One turning vector, and how many ticks it has turned:
The counts run from 0 to 233.
[125 170 119  84 124 121 155 158 111 134 116  93 144 110 118 115 124  98
 131 102 121  78 128 195  92 126  46 122 142 157 136 122  99  92 146 128
 109 121 121]	41
[111 164  87  95 135 119  94 147 104 111 106 129 135 113 124 152 109 184
 109 155 108 172 143 152 145 101 116 132  82  82 134 128 159 163 131 151
 122 146 156]	85
[100 139 121 105 128 153 126 123 107 148 133 118 139 125 118 169  90 146
 149 174 125 104  83 142 162 123 147 140 156 194 155 147 160 113 152 115
  93  95 169]	24
[131  84 158 100 190 118 149  91 140  97 165  98 149 116 102 154 100  98
 127 132 111 125 100 156 130 164 142 125 129 133 105  67 125 119 114 150
 102 124 149]	130
[101 142  61 123 178 124  99 127 126 106 164 128 103 113  85 150 113 146
 128 124  95 117 133 128 166 128 123 154 104 130 151 182 179 123 140 126
 127 110 145]	54
[ 81 143 138 110 147 146 121 137  99 154 147 123 111 102 174 148 142 115
  90  80  95  99  93 152 144 132 114 152 140 158 102 140 106  64 137 126
  93 120 165]	195
[115 120  51 132 149 120 137 149  66 126 136 128 117 132  89 151 168 139
 137  89  84 127 137 132 114 141  91 154  79 146 147 120 156 118 133 163
 135 144  93]	206
[138 157 108  99 132 118 118 117 108 125 159  92  95 109 137 166 114  94
 106 104 126 119 110 180 181 116 111 156 128 123 148 184 146 102 126 115
 122 124 191]	191
[131 139 157  71 131 145  78 143 112 106 153 132 141 157 166 151  81 139
  80 129 137 127  83 147  85 113 111 129 132 158 112  87 103 144 101 145
 125 147 161]	96
[ 89 102 156 141 138 125 134  88 113 127 155  89 130  98  90 130 124 124
 114 144  75 137 103 162 124  64  95 127  90  84  98 117 118 145 178 132
 149 160 159]	136
[130 142  94  97 141 132  94 133 127  90 134 104 142 121 118 144  91 131
  90  87  75 128 111 138  89 139 122 117 133 116 158 169 113  79  81 147
  91 166 148]	217
[173 139  93 102  90 119 103 166 107  61 150 134 183 138 118 132  78 122
 118 157 129 144 107 139 145 104 127 130 130 175 138 110 135 158 144 112
 128 155 153]	121
[ 84 160 154 144  78 124 122 133  65 107 135 101 131  87  69 122 102 115
 147 147 147 128 108 150 120  73  82 115 115 140 128 138 139 156 112 129
 124 124 149]	16
[130 169 100 108 153 139  81 167 111  99 160 118 165 148 135 159 104 117
 123 120 105 147 116 106 121 124 109 121 160 105 100 150 180  99 104 141
 107 163 179]	221
[133 122  95  83 144 123 186 133  67 125 148  97  75 151 141 169 140 111
 111  91 134 154 157 159 136 133  82 141 122  96 118 124 135 130 158 126
  96 134 157]	36
[130 152 107 124 115 147 123 142  57 111 152 118 133 148 140 179 146  81
 115  58 101 117 108 146 103 145  94 167 133 135 123 111 113  89  91 123
 150 165 159]	69
[110 103 165 148 159  86 140  81 116 109 171  94 127  97 107 128 110  95
 120 106  90 161 105 142 125 129  78 139 110  81  97 114 155 155 126 158
 123 138 159]	134
[100 171 121 120 149 112 103 113 126 145 106 169 134  85 102 144 130 160
 144 115  60 109  94 147 105 169  90 165 117 163 121  85 136 115 116 168
 135 134 115]	77
[163 117  94 108 101 128 121 131 119  59 158 141 152 135 116 128  93  95
 111 141 116 151 100 147 172 118 143 132  99 192 107 130 153 139 154 111
 122 139 157]	122
[121 150 103 144 164  96 107  63 118 144 144 106 120 111 111 154 111 129
 118 152 122 122 131 151 162 109 106 178  79 128  96  83 115 103 149 169
 107 133  91]	108
[108 119 111 130 147 157  96  71 105 136 205 130 115 161 103 168 118 107
 147 137  98 123 115 116 141  98 106 154  95 119  93 107 133 119 154 173
 163 113 140]	104
[131 131 150 100 167 106 145 134 134  96 156 113 141 112 121 127 118 135
 126 128 129  99 118 151 151 137  61 179 138 121 106  96 158 169 195 105
 123 113 144]	5
[152 110 140 128 155 140 164 111 143 106 165 135 149 148 115 172  91 131
 108 114  94 123  64 141 106 183 117 171 138 156 106  75 125 135 134 124
 107 150 144]	127
[130 163  96 112 191 116  85 146 114 100 177 140 121 137 171 168 136 119
  91 117  97 128 100 121 140 117 104 160 135 126  89 137 154 124 127 116
 113 171 150]	224
[138 154 101  93 140 118 163 151  95 124 139  82 113 105 128 137 135  91
 137  97 124 103 136 187 109 133  59 142 128 146 118 129  95  91 133 138
 106 128 108]	40
[ 93 117 107 126 172 147 100 116 121 126 112 124 156  82  97 156 127 141
 151 140  54 121 116 118 114 159 132 148  81 117 145  97 122  94  93 167
 108 135 123]	80
[ 98 180 106 107 140 110  96 107 128 155 123 160 118 120 118 149 126 106
 131 121  94 119 102 160 137 138 106 151  99 186  92  91 158 105 120 164
 150 105 138]	75
[125 127  95 146 117 136 143 103  99 167 115  84 163 120 107 127 128  86
 123 173 126 102 125 169 163  71  89 158  88 117  91 143 110 118 145 121
  92 136 157]	140
[ 91 103  93  94 176 106 140 125 132  99 120 110 116 110  66 111 107 134
 124 119 137 108 135 189 138 145 146 140 104 180 161 135 171 142 111 145
  96  92 122]	180
[118 138 102  84 128 171  70 134 134 106 123 117 166 160 120 139  94 135
 108 133  94 129 106 143 104  92 139  91 127 116 131 163 137  85 115 140
 113 159 192]	219
[ 93 152 137  84 124 152 111 123 103 156 144 130 107 101 170 146 132 135
  97  94  99  92  94 165 145 100 116 156 135 163 132 155 120  89 163 112
 115 125 180]	194
[126 152 100  83 195 129  73 147 136 102 161 140 151 130 163 135 125 136
  98 115 113  93  96 157 148 100 110 151 128 154  97 103 117 122 181 120
 159 153 133]	226
[130 115 174 108 179  92 139 110 133 104 151  93 174 120  96 143  87 105
 151 133 113 136 101 155 129 153 102 125 140 110 110  62 148 137 105 156
 116 111 150]	131
[130 143  88  86 133 119  91 106 134 107 107 115 117 110 112 143  75 149
  82 110  90 138 108 175  79 127 140 115 115 142 162 169 119  99 100 149
 105 161 158]	216
[ 97 172  68 120 176 106  79 150 132 112 139 122 153 115  71 151 122 155
 155 128 104 106 121 140 128 108 107 142 145 133 160 157 196 139 128 136
 144 139 136]	52
[127 116 111 101 193 127  97 151 134  95 172 130 172 124 128 116 144 117
 108  79  95  78 128 136 148 146  94 173 132 143 101  92 135  92 148 139
 129 113 111]	228
[117 151  91 117 145 115 102 156  97 106 109 123 152 116 103 148 101 168
 132 148  91 176 148 118 152 130 100 130  84  66 129 119 179 150 111 165
 104 137 143]	84
[ 88 154 156 111 147 141 123 164  92 166 110 113 163 117 167 149 148 138
 115  94  99  92  95 142 126 146  93 159 161 156 108 117 113  68 127 119
 107 134 163]	196
[121 119 134 116 143 149  82 101 118 131 188 133 159 172  98 149 112 114
 153 127  93 122 108 104 117 103  84 145 123 107 116  86 143 134 169 161
 175 118 156]	103
[104 130 139 135  90 135  90 110 110 101 114 124 169  73 102 123  77 158
 104 148 103 132 146  99 137 132  79 155 104 113 138 124 108 108 137 157
  74 109 128]	113
[135 120 157 110 166 100  74 147 106  95 169 110 162 146 137 124 105 100
  98  94 123 112  80 134  80 129 122 125 135 157 111  79 128 106  79 165
 122 168 122]	98
[109 162 118 108 172 142 127 166 103 108 132 104 159 130 135 147 112 204
  95 100 140 115 148 163 152 142 138 193 155 101 167 111 116 109 125 131
  92 133 137]	59
[174 144  98 131  94 119  97 169  85  48 142 107 185 110 127 145  90 115
 141 150 121 143 103 115 139 132 112 134 126 158 120 118 137 146 115  98
 105 173 128]	120
